The rows below fall into families. The same turns and mirrors carry the whole set onto itself and the rows of a family onto each other. For each named row, which other rows are in its family? Write them in the order they are listed.
These 30 rows form 5 families of 6 rows each.
galu: [ -9 -14   7  17  26  26  13 -25  -2  -8  20   4 -13  17]
bigod: [-22  -5 -10  52  11 -11  -4  19  12  -9   3  11  10  -9]
liraf: [ 13 -13   5  -3  14  32  11 -37   7   1  10  27   7  11]
fazu: [-22 -14  14  40  17  -7  21 -19 -20  -3  -2  -4 -15   6]
ret: [  5  11 -11  16 -34 -12 -15 -16  -4  -3 -37   2  16 -12]
sedis: [-12   2 -11  34 -13  -3  -7  23  21   4  -4  22  25 -22]
veg: [  6 -11   5  -7  21 -20  16 -26 -33   3  -2  -3 -15  -5]
mig: [ -4   4   8   6 -12  29 -30  14   6   7 -18  22  26  -5]
Kez: [ 17 -16  15  -5  -3   7  24 -36  -5  16 -10  36  19  -6]
Zaz: [ 22   5 -17 -34   3   4   5  -5   1  -6  -8  28  20  -4]
keda: [-30  -2  13  46  -5  -6  -3   9 -16  -1 -20  -7  -2  -5]
Zep: [-24   5  10  26  -1  23 -29  27  -4  -1 -10   1   4  -1]
sozat: [-17   3  13  25 -27   2 -14  15  -6  11 -33  14  19 -18]
Zos: [ 17  -4  -1 -21  -7  -8  22 -35 -18  12  -1   7  -4 -15]
Zoteb: [  6  -4  -8   6 -12   3   4  10  21  16   5  38  31 -28]
deguk: [ 14  -5   6 -10  -5  35 -11 -16  11   8 -10  35  27   1]
Bave: [ -7   4  -5  32  -7 -22 -21  -8 -19 -13 -37  -5   5  -1]
nini: [  0 -21  15  13  19  -1  32 -39 -14   5   2  16  -5   4]
rik: [  3 -22  -2  15  38  -8  24 -13   4   1  23  28   9  -5]
kipak: [  0  -2 -19   8  31  -7  15 -16  -6 -32   6  -1  -9  20]
Fifim: [ 16   7 -10  -9 -36  -2   6 -30  -2  10 -18   8  11 -18]
pusa: [ -8  -6   5  19  22 -29  -6 -12 -34  -9 -19 -10 -11   3]
Naguv: [-16  11 -22  23  10  -6   0   9  -2 -32  -1 -14 -10  10]
mizat: [-14  19 -24   9 -16  -1 -13  26   2 -19 -13  -8   5  -4]
mobe: [-26  -6   9  31  18  20  -7   5  -7  -9  10  -9 -16  11]
bas: [  8  16 -20 -21 -18   5  -9  20   5  -7 -15  14  19 -13]
Guz: [  6  -3  12   0 -26   8   2  -9  -2  20 -28  33  31 -18]
Vesol: [-15 -15  -6  43  35 -13  11   0   2 -12  16  13   2   0]
Vege: [ 13 -16  -5  -5  16   2  20  -9  13  13  18  41  23 -18]
livon: [ 19  -5 -17 -22  27   0  18 -22  -3 -17   3  18   7  12]

The rest of the family of rik: bigod, sedis, Zoteb, Vesol, Vege
The rest of the family of livon: Zaz, kipak, Naguv, mizat, bas
The rest of the family of galu: liraf, mig, Zep, deguk, mobe
The rest of the family of sozat: fazu, Kez, keda, nini, Guz

The rows below fall into families. The same turns and mirrors carry the whole set onto itself and the rows of a family onto each other. For each named row, which other rows are in its family? Write them in the order they are listed.
These 32 rows form 4 families of 8 rows each.
vikil: [-20 -28  37 -20 -11 -11 -35 -16]
zel: [ 17   3  26 -15 -11  25 -37 -23]
Dako: [ 18  17  13  -2 -18  23 -28 -29]
tuvi: [ -6 -24  41 -24 -20   6 -33 -13]
nusal: [-25  13  -2  -8 -27 -17 -28 -33]
bogon: [-12 -26  42 -14 -24 -12 -30 -13]
mur: [-26  -2   2   0 -39  -9 -27 -30]
nusa: [-17  -7  21   7 -41  18  -8  -8]
Zolu: [-13   8  -5  -6 -26 -14 -36 -34]
pizu: [-37 -12   5   3  -1 -20   7 -17]
Goz: [ -6 -16  36  -4  14  19   4  -6]
Misos: [-37 -25  17  -9   7 -16  -2 -11]
bel: [ -8  -6  13  -3 -37  23   3  -5]
ridav: [-18  -1  27   8 -25  23   8  -3]
vuv: [-34 -23  16   0  -2 -12  11 -27]
Sipod: [-11   8   1   0 -30 -23 -22 -30]
bog: [-12  15 -10  12  10  -1   2 -28]
Bup: [ 15  13  15 -11  -9  17 -43 -14]
mugoz: [  9  -6  28 -10  28  15  -4 -11]
Bor: [-12  -2  19  -8  26 -17 -33 -36]
Zufa: [ -6 -19  30 -10  20  30  -8 -11]
nerez: [  6 -22  33  -4  16  23  -3  -8]
kitip: [ -9 -34  32  -8 -20  -6 -37 -13]
Dugad: [ -1  -2  10 -19  29 -11 -22 -33]
mogu: [-10   2  16   6 -36  18  -4   2]
relab: [ -2  -7   5 -19  13 -16 -40 -38]
Lun: [-32 -21   8  -8  -1 -13  13 -13]
lopo: [ 13  11  22  -4 -10  20 -44 -25]
rerem: [ -8 -11  16 -18  24 -13 -25 -43]
zavu: [ -8  25   0  -4   8  10   6 -28]
fiken: [ -6  19 -10   2  11  17  -3 -27]
tof: [  2  20  -6   9   0  16   5 -26]

The rest of the family of fiken: nusal, bogon, nerez, mogu, Lun, lopo, rerem
The rest of the family of Dugad: vikil, zel, nusa, Zolu, pizu, Goz, tof
The rest of the family of bog: Dako, tuvi, mur, Misos, ridav, mugoz, relab

